In the rows, 128 means zero.
Each path below is one point turned by a fixed rotation once a step. After each direction that follows a path, write how fast that rotation turns it, in deg/step (0 if it stays still).
Each turn is a multiple of 5 degrees from 10 to 175, or 0.
Each row of a path follows its step; steps can be skipped.
Path 1:
step 0: [125 135 117 122 129 121 122 132 131 116 117 134 127 119 131 131 137 121
 132 127 135 118 127 135 138 125 125 127 135 133 115 125 122 121 140 118
 139 130 133 141 123 120 127 132 122 133 130 140 134 135 128 138 126 126
 128 128 140 128 126 131 123 137 132 138 128 124]
step 4: [133 127 130 124 125 124 130 131 127 109 126 130 114 124 135 127 134 117
 130 134 131 126 126 132 136 120 135 125 137 131 128 125 134 127 128 119
 125 128 118 135 132 126 130 138 126 120 124 135 128 130 135 145 115 122
 127 120 131 134 121 125 122 140 120 124 131 142]
step 7: [137 115 130 140 124 123 117 134 140 120 131 128 134 129 122 123 130 127
 135 131 126 135 116 137 128 133 131 128 142 133 134 115 128 128 132 133
 128 136 132 131 135 137 128 124 128 122 120 135 126 119 144 127 126 133
 135 128 137 136 122 134 124 136 125 134 123 131]
step 11: [132 124 128 131 135 125 123 132 133 122 127 130 130 133 126 125 130 144
 125 125 125 122 114 128 122 127 135 127 139 133 123 132 127 140 128 137
 141 136 138 139 131 129 133 140 125 127 117 139 132 127 131 129 129 125
 122 134 137 130 117 130 130 143 125 128 117 115]
step 14: [124 125 127 129 126 116 134 141 129 135 127 125 133 135 139 135 133 133
 127 124 133 141 129 131 140 125 142 131 130 121 128 127 129 132 124 130
 130 133 136 123 116 135 133 139 110 120 126 132 121 115 120 126 128 124
 136 122 125 121 125 131 131 137 122 129 124 121]
step 15: [131 120 125 133 117 122 134 136 125 125 122 138 131 127 129 126 139 127
 129 120 123 127 116 136 126 129 133 128 129 129 123 126 118 139 129 138
 124 125 133 130 121 135 120 134 131 123 115 132 135 113 142 123 119 124
 119 120 134 136 121 125 128 143 127 134 127 132]
step 18: [136 125 119 124 124 117 122 131 140 137 130 136 137 120 136 119 125 126
 131 124 138 132 116 131 134 124 138 127 130 130 130 130 128 130 128 131
 134 128 135 126 110 131 122 120 118 110 131 132 135 123 130 133 117 136
 134 122 124 120 128 134 126 123 129 129 121 124]
[128 130 129 127 127 125 130 129 129 131 127 130 127 130 129 130 127 133
 128 128 126 129 129 128 128 126 128 127 129 128 127 129 127 132 127 125
 129 128 132 129 126 130 126 127 130 130 129 128 129 129 127 127 127 128
 126 129 131 126 127 128 126 126 128 128 130 128]
120
Path 2:
step 0: [136 140 133 130 126 127 129 119 120 134 121 134 124 135 132 124 122 123
 135 124 130 131 126 136 128 124 132 114 127 122 124 123 114 121 128 123
 132 131 128 127 120 130 116 128 132 138 129 113 125 122 128 130 132 116
 121 132 126 127 138 128 138 129 119 128 136 128]
step 5: [126 125 127 125 126 128 124 133 124 131 132 134 127 127 132 135 126 113
 121 130 118 138 135 142 130 126 125 127 115 122 125 128 127 125 129 146
 128 131 133 126 123 113 131 134 128 132 121 114 124 135 125 122 122 124
 130 134 134 129 129 122 135 134 115 132 127 124]
step 14: [132 126 122 124 139 126 136 129 131 134 116 132 120 129 125 116 134 135
 128 136 117 132 142 143 133 129 125 133 121 122 129 129 113 130 124 136
 133 128 115 123 123 120 115 126 129 126 125 123 129 130 131 135 125 126
 126 131 136 127 126 134 131 133 122 122 128 126]
step 20: [126 135 128 133 127 135 126 127 131 130 122 133 126 128 139 122 125 121
 128 134 124 128 118 129 123 121 131 135 129 115 132 130 120 126 135 130
 132 122 127 131 128 132 130 138 119 122 152 138 132 128 130 131 118 115
 129 130 141 127 118 126 135 134 126 123 126 132]
step 22: [132 118 134 126 139 127 125 128 123 135 137 127 136 125 118 127 121 130
 125 127 115 138 125 131 134 138 141 138 125 120 122 129 128 119 130 134
 137 143 126 133 122 122 126 130 130 117 127 123 132 121 123 136 127 128
 128 130 138 122 126 119 131 127 120 132 133 123]
step 24: [127 133 116 125 130 141 133 140 127 131 123 133 129 136 136 128 133 128
 127 143 127 130 126 131 114 131 138 128 125 127 120 120 131 120 121 135
 122 120 134 122 111 130 134 135 125 118 123 121 126 136 130 132 121 121
 123 131 132 123 128 122 127 131 128 132 126 131]
step 28: [130 130 126 127 122 132 136 131 137 125 122 135 130 121 125 129 134 117
 121 129 113 129 134 127 118 114 127 116 122 125 115 130 132 118 132 133
 137 132 127 121 128 138 117 133 134 122 130 127 126 128 123 136 130 122
 122 124 141 132 124 130 130 135 119 126 125 132]
[126 128 128 128 129 127 127 129 128 128 129 125 129 129 130 130 128 127
 125 126 128 131 130 128 127 127 129 128 129 129 128 130 128 127 129 127
 130 130 126 130 132 129 130 128 130 127 124 126 130 128 128 131 130 126
 130 127 131 126 128 129 127 128 127 128 126 132]
60
[131 129 126 127 127 131 130 126 130 124 125 127 130 128 129 129 130 126
 128 130 127 126 128 125 132 127 128 128 128 129 127 129 130 127 129 126
 128 128 128 129 127 130 129 126 124 128 128 127 129 129 129 131 127 126
 126 127 126 128 127 125 128 129 128 127 124 129]
85
[128 127 128 126 129 128 129 128 129 130 128 129 127 132 132 128 129 130
 126 128 126 128 128 126 126 129 125 129 128 128 130 129 126 128 128 128
 130 128 131 129 129 128 127 129 127 128 128 129 129 124 132 128 128 131
 129 128 126 126 126 128 130 127 128 123 129 131]
60
[129 133 128 130 126 126 130 129 127 128 129 128 129 130 129 129 127 129
 127 129 129 130 130 128 125 128 127 127 128 129 128 126 128 126 131 127
 127 126 129 129 127 131 127 125 131 128 131 128 130 130 127 128 127 129
 126 126 130 128 126 126 129 126 130 127 129 127]
90
[127 128 124 127 126 129 130 128 128 128 126 130 129 128 125 128 127 127
 128 129 128 130 130 130 129 126 126 124 128 130 128 127 128 129 130 129
 127 129 128 132 129 128 128 128 126 128 127 124 126 127 129 127 131 128
 127 129 127 128 124 132 128 128 128 129 130 127]
155
Path 3:
step 3: [127 125 116 136 123 129 122 140 114 117 124 122 117 130 129 134 117 126
 138 137 124 130 120 125 124 124 127 129 135 122 108 128 130 123 130 124
 129 138 134 128 128 124 134 124 137 126 127 133 128 138 118 130 131 125
 125 124 141 133 133 131 123 131 133 127 129 125]
step 8: [110 127 119 129 127 120 131 134 128 121 127 114 125 127 115 142 115 132
 134 116 125 130 133 124 128 114 129 124 122 137 126 129 134 125 125 127
 130 130 122 124 135 127 126 123 132 134 121 124 129 132 131 123 123 123
 124 118 143 123 124 136 127 132 123 124 131 125]
step 16: [119 128 129 128 119 121 118 132 133 139 131 124 119 120 118 133 119 140
 126 133 126 126 121 134 136 123 122 118 125 135 132 129 143 133 125 121
 129 138 130 132 130 136 136 129 122 132 126 129 130 119 123 121 117 126
 131 121 148 122 128 130 125 132 131 123 131 123]
step 27: [129 124 127 121 124 133 121 135 116 134 143 124 123 127 128 134 137 131
 126 125 124 130 119 138 129 132 121 129 131 128 130 126 134 133 128 119
 121 146 125 131 125 135 137 129 124 130 123 139 117 124 129 134 129 123
 134 123 134 111 137 127 119 130 125 134 123 120]
step 29: [118 125 117 121 140 131 134 143 125 132 119 115 137 132 127 137 130 136
 128 143 125 135 116 130 127 123 124 139 132 128 115 128 130 140 129 121
 127 132 121 131 123 123 133 121 120 127 129 126 119 126 129 137 126 124
 126 126 131 119 127 130 126 128 126 122 128 126]
step 31: [121 128 119 123 138 113 129 133 130 119 121 126 132 128 129 133 123 114
 130 125 126 136 117 126 142 126 124 127 126 139 126 137 120 126 133 119
 132 136 124 141 122 130 130 127 126 123 120 134 131 119 121 127 128 117
 125 117 135 123 129 129 119 129 129 131 122 125]
step 32: [118 127 122 132 121 133 125 136 117 133 122 127 128 127 132 128 117 131
 123 137 124 132 119 143 128 121 123 126 129 131 121 129 138 128 140 124
 134 136 128 121 116 130 140 115 131 125 129 122 129 126 118 128 127 128
 135 121 133 118 132 124 126 138 117 130 136 134]
[128 126 129 127 129 130 128 125 127 130 130 127 129 127 130 130 125 128
 126 126 128 128 129 126 130 126 127 131 130 129 126 130 131 129 129 127
 126 125 131 127 128 129 127 126 127 129 130 128 126 128 127 127 127 124
 125 129 128 129 124 130 127 125 129 127 129 126]
85
[133 130 127 130 127 128 129 132 126 131 129 127 127 129 128 129 126 131
 128 130 128 130 126 130 130 129 130 126 128 128 129 130 130 127 129 126
 126 126 126 128 129 129 126 128 127 126 127 126 125 130 127 128 128 127
 126 128 128 126 128 127 129 128 127 127 127 131]
140
[127 132 128 128 129 129 130 127 126 124 126 127 129 129 127 128 130 128
 128 127 127 125 130 126 129 129 128 127 127 128 129 129 128 127 128 127
 129 126 126 128 125 126 124 129 130 126 127 129 127 130 130 124 128 126
 128 125 128 129 129 129 129 129 124 126 128 125]
160
[127 128 127 128 129 127 130 130 128 127 131 130 126 130 128 129 126 126
 128 128 129 124 126 128 129 129 129 129 128 127 126 129 127 129 127 127
 128 128 127 129 128 130 128 130 130 127 125 125 128 127 126 128 130 128
 127 127 125 131 127 133 127 129 132 129 128 129]
130
[127 130 127 126 126 125 127 128 128 128 129 130 130 129 129 127 126 130
 128 127 129 130 129 129 127 127 129 125 129 129 129 127 128 128 125 129
 126 129 128 129 125 126 127 130 132 129 129 130 127 129 130 130 125 124
 128 129 128 127 128 130 126 129 131 130 128 129]
95
[130 130 125 128 129 129 126 132 130 127 128 129 128 127 127 128 126 128
 128 128 130 126 130 127 125 127 129 128 128 128 128 130 128 131 126 125
 130 129 127 128 126 127 130 129 127 128 130 131 132 128 126 127 128 128
 124 127 130 126 125 129 128 128 129 125 128 128]
140
